In the data rows, 128 means zero.
Here are some points, one per row:
[141 120 140 118 155 146  75 119 134 104]
[114 144 172 106 134 141  84 198  81 131]
[133 121 157 104 153 157  79 142 116 119]
[140 119  80 132  91 101 205 108 172 175]
[143 129 111 121 131 126 151 114 161 130]
[128 133 102 150 137 129 119  98 144 103]
[129 132 127 137 142 139 108 107 133 108]
[108 141 164 128 132 127  85 180  68 125]
[152 136 103 122 103 122 174 117 184 152]
[104 158 132 139 103 112 120 180  82 137]
[120 120 157 116 160 156  63 127 101 103]
[160 133 112 118 124 125 151 119 172 140]
[127 137 157 127 110 117 125 181  98 151]
[115 141  82 161  84  82 197  59 156 144]
[150 129  78 137  91  98 187  88 202 140]
[163 126 120 113 122 142 158 133 159 144]
[111 153 171 105 118 129 109 219  74 151]
[109 143 147 135 115 118 108 172  80 136]
[128 119 144 115 150 149  99 138 126 111]
[103 156 172 114 128 127  97 200  69 132]
[128 145 129 153 101 108 130 172 106 133]
[121 110 156 107 175 173  64 127 105 101]
[128 153 129 148  97 101 151 180  95 139]
[146 107 138 111 157 156  90 116 139  91]
[115 129 127 149 139 133 121 104 120 121]
[ 92 134 150 138 129 144  82 155  80 109]
[142 124  70 135 102 102 192  83 183 148]
[145 111 151  99 156 157  94 140 135 112]
[ 94 112  98 151 107  93 210  64 124 138]
[144 116  67 134  94  83 225  86 179 175]
[105 112 127 147 147 128 118  91 104 105]
[140 142 157 123 110 115 125 186 105 147]
[100 116 110 155 123 105 174  94 126 126]
[134 111 142 117 156 150  80 115 133  86]
[145 139 133 118 115 124 131 156 138 144]
[120 144 161 102 126 124  98 199  94 137]
[138 132 155 109 144 149  83 159 127 121]
[138 120 148 117 150 152  91 124 127 109]
[121 108 154 110 166 152  58 111 124  70]
[108  97 146 120 165 150 121 133  85 114]
[126  95 108 114 134 132 203 123 108 164]
[117 140 152 131 114 118 104 172  84 128]
[126 153 152 129  92 109 132 206  91 158]
[135 134 100 148 113 101 151 105 149 150]
[162 126 128 114 130 136 114 131 165 116]
[ 96 151 164 123 125 135  87 185  69 128]
[127 153 155 125 106 110 129 191  90 152]
[123 145 173 107 128 127  89 196  87 141]
[138 128  61 139  85  90 216  75 194 167]
[125 123  79 145  90  98 207  76 181 150]
[138 138  61 141  68  78 210 110 187 172]
[133 111 136 114 152 154 100 125 124 112]
[107 139 136 143 115 108 117 167  79 132]
[114 146 165 120 123 132  91 182  81 124]
[121 113  85 139 123 117 185  76 167 111]
[116 128 133 130 150 151  75 120 117  93]
[115 116 138 129 162 151  71 103 111  87]
[137 114 145 104 153 159  75 135 129 102]
[132 111 146 111 161 154  96 117 123 105]
[106 151 141 128 107 105 114 189  82 130]
[102 107  97 140 124  98 198  75 123 130]
[112 150 171 114 114 122 107 197  78 147]
[144 134 113 141 136 141 122 104 149 111]
[120 118 130 135 153 143 106 118 124 104]
[141 117 147 102 167 154  75 135 128 106]
[124 125 147 120 143 147 103 136 111 120]
[137 118 142 118 154 149  92 115 128  99]
[113 115 155 108 161 158  74 117 100  97]
[120 135 135 137 135 141 102 129 118 119]
[150 128 114 130 142 132 120 117 154 112]
[138 141  94 150  65  86 197 118 155 176]
[138 114 152 107 159 153  69 126 130 104]
[160 132  71 112  91  89 226 127 209 204]
[140 112 127 115 140 146 130 123 148 120]
[133 163 119 166  86 108 135 121 136 139]
[157 150 117 136 109 112 157 108 175 146]
[119 155 162 117 103 104 117 211  82 157]
[100 140 100 146  89  92 211 104 112 181]
[111  97 116 132 141 126 170  94 120 139]
[150 140 106 150 132 128 118 105 160 105]
[142 131 134 127 134 147 102 125 150 113]
[126 118 154 101 158 155  83 141 116 113]
[141 109 141 113 159 153  90 110 139  95]
[117 147 172 119 127 132 102 196  86 134]
[138 124 134 124 143 145 102 116 135 110]
[147 113  59 140  82  77 227  76 205 176]
[116  94 137 143 169 134 109  91  96  96]
[142 124 139 121 129 138 124 141 135 136]
Along one direction, these points spread out more than along any other. How far along it is each point below, from 0 to 99? 50 is the average, and the first point above lies past it.
[105 128 115 157 138 128 129  97 126 112] : 46
[150 128 127 126 136 137 138 129 140 134] : 47
[108 143 146 133 115 126 113 161  81 130] : 59
[152 130 118 124 126 121 145 131 132 156] : 43
[102 122 119 156 111  96 172  92 123 138] : 36
[104 117  89 137  96  93 221  83 147 166] : 22
[129 108 154 109 161 164  90 132 109 110] : 64
[124 124 139 126 146 145  98 123 110 119] : 58
[158 127 114 118 131 142 136 128 156 129] : 45
[120 128 149 128 149 150  71 117 117 113] : 62
[119 116 140 123 162 154  73 103 115  78] : 63
[144 128 130 122 139 142 111 121 143 117] : 51
[113 151 176 109 140 144  78 209  67 129] : 74
[108 145 182 106 145 151  72 182  62 115] : 76
[111 110 119 150 139 121 170  90 111 138] : 40
[125 130 120 142 144 138  91  95 134  96] : 53
[140 134 113 138  98 102 180 139 144 178] : 34
[156 122 123 127 123 137 140 142 154 143] : 45
[151 151 118 135 110 119 138 134 167 145] : 41
[130 123  83 136 130 126 154  86 162 119] : 35
[110 109  92 140 108  95 206  61 148 128] : 25
[157 135 120 118 122 125 148 126 176 145] : 40
[157 132 104 117 110 123 170 121 185 155] : 33
[125 122 130 128 158 150  92 107 124 103] : 57
[153 128  58 136  85  83 184  93 195 157] : 19
[136 124 128 123 142 140 131 129 129 134] : 50
[132 141  52 147  57  79 214  80 189 162] : 12
[119 127 155 112 147 156  76 134 113 111] : 64
[155 133 105 121 109 126 168 114 182 151] : 33
[178 138 115 154 130 121  92 118 171 113] : 47
[105 164 169 115 114 133  81 204  72 136] : 70
[110 144 174 117 129 140  79 190  79 119] : 71
[ 96 123 118 161 112  99 170  91 118 130] : 37
[128 130 172 106 162 165  54 173  97  96] : 76
[122 104 107 127 115 114 191  99 145 158] : 32
[122 133 131 140 139 142  89 113 131 104] : 56
[130 118 125 120 151 151 121 123 134 117] : 52
[112 130 125 149 137 136 111 105 123 106] : 51
[143 133 132 129 125 135 113 138 137 132] : 51
[116 137 124 150 137 129 115 116 113 123] : 51
[151 113  50 152  69  68 223  41 222 162] : 4
[133 125 110 133 131 140 140 113 148 118] : 44
[126 132 143 134 134 131  99 138 112 122] : 57
[117 126 134 129 158 144  74 111 115  91] : 61
[124 130 149 127 151 153  74 122 118  98] : 63
[133 132 167 112 125 127 108 195  99 149] : 62
[124 117 127 133 151 147 115 109 125 112] : 52
[151 117 128  96 150 152 124 144 136 127] : 53
[148 142 102 141 124 123 139 108 165 121] : 39
[136 128 140 123 136 139 112 143 131 124] : 54
[ 91  92 141 141 171 142 112 104  68 100] : 60
[123 118  90 136  96  96 204  92 151 168] : 24
[149 114 127 111 142 150 142 135 145 127] : 48
[130 116 135 124 157 153 105 114 127 106] : 56
[ 82 114 110 154 115  80 187  59  89 120] : 34
[110 131 125 156 103 100 175 104 110 157] : 37
[152 129  96 133 119 131 148  99 177 117] : 36
[122 115  87 134 103  98 206  79 167 152] : 23
[144 123 125 123 130 146 140 125 151 131] : 46
[122 120 112 149 130 126 146  87 138 108] : 41
[138 136 154 115 109 120 133 206  95 162] : 57
[115 149 148 132  97 114 133 195  92 147] : 55
[110 112 109 149 136 113 158  85 130 108] : 40
[116 139 171 119 123 122 107 176  99 135] : 62
[139 122 121 129 141 144 131 114 147 122] : 47
[122 118 165 107 167 162  70 145  99 101] : 70
[159 141 108 117 106 121 170 122 189 163] : 32
[108 115 105 139 106  84 223  67 144 146] : 23
[125 139 176 106 140 150  73 197  88 117] : 73
[115 128 143 123 160 157  61 111 119  92] : 65
